In the rows, 128 means zero.
Each path below is one point turned by a fixed rotation once a step. After each direction that follows a path, write how fast that rotation turns it, in deg/step (0 if it stays still).
Each turn is a multiple of 5 degrees from 10 to 175, or 0.
Each row of a path follows its step; steps can be skipped.
Path 1:
step 0: [123 118 125 139 127 133 128 118 132 109 119 125 119 130 118 123 139 125
 129 124 137 131 142 126 149 131 116 124 125 125 114 131 139 128 128 116
 131 121 111 134 128 126 131 119 134 121 121 135]
step 1: [117 109 144 139 123 129 139 136 130 132 124 131 122 146 132 133 140 139
 127 137 136 128 134 127 115 129 128 141 128 116 118 119 132 120 124 118
 125 134 136 125 127 122 118 128 123 128 117 133]
step 3: [129 108 125 126 124 123 122 148 124 124 125 118 134 123 135 110 135 134
 122 127 123 144 128 129 134 131 122 126 117 126 132 136 129 141 120 133
 130 140 121 124 122 126 121 147 126 124 120 118]
step 4: [122 114 113 126 136 121 137 127 132 125 146 130 121 127 126 125 127 134
 125 121 123 131 128 120 113 128 123 124 111 121 138 141 118 115 126 119
 124 127 127 123 127 129 113 122 139 137 137 118]
step 6: [130 128 112 119 129 137 133 136 116 120 132 127 118 115 125 129 138 135
 153 140 134 122 116 124 129 129 125 127 123 121 127 121 123 137 142 129
 122 115 117 124 119 123 129 127 121 124 122 120]
step 7: [118 120 127 132 124 100 130 128 112 121 121 124 131 132 111 138 132 129
 135 125 134 128 128 127 135 110 123 127 135 135 126 129 122 116 139 130
 122 124 126 131 116 133 132 122 132 141 120 131]
step 8: [127 131 135 125 134 132 117 117 132 127 125 122 114 139 110 129 139 130
 129 135 134 118 118 127 137 131 125 139 114 120 122 131 138 124 121 129
 129 118 138 138 124 132 129 142 142 135 110 134]
step 9: [122 119 121 128 123 135 132 135 132 119 108 130 133 123 132 135 125 119
 123 135 133 121 127 132 110 122 113 127 132 105 117 129 129 131 127 132
 130 131 144 139 126 142 130 134 123 129 117 125]
step 10: [130 121 123 130 108 106 122 128 144 131 130 126 125 136 135 124 106 124
 135 126 138 127 115 128 130 139 130 130 132 126 129 134 133 126 125 131
 122 125 131 139 124 128 115 139 119 132 125 114]
step 12: [115 134 123 124 130 137 132 130 134 140 136 128 135 138 138 119 124 131
 130 117 128 131 124 134 119 123 128 107 123 118 135 129 132 127 135 113
 108 122 124 124 113 143 131 128 134 122 123 126]
step 14: [122 133 143 125 130 122 137 143 122 122 120 125 118 128 135 137 136 138
 132 125 119 122 125 128 123 134 129 137 134 141 136 118 126 142 130 123
 122 103 127 121 115 129 122 132 126 134 120 134]
Speeds:
[128 125 133 132 127 127 129 129 128 127 131 126 129 127 127 129 124 130
 127 126 131 123 122 127 128 127 135 127 127 129 125 131 125 124 130 129
 128 130 130 129 128 128 126 126 129 127 129 130]  125
[128 128 130 131 126 129 126 130 130 127 129 133 129 128 125 132 127 127
 128 130 130 127 124 133 123 129 128 128 129 122 132 125 131 132 131 131
 127 128 126 128 130 125 129 128 127 127 131 129]  95
[124 133 129 130 128 128 129 130 128 125 128 123 125 130 127 130 134 129
 130 127 126 127 128 129 131 124 128 126 131 128 126 122 131 126 131 128
 125 130 130 129 127 124 127 126 129 126 129 129]  55
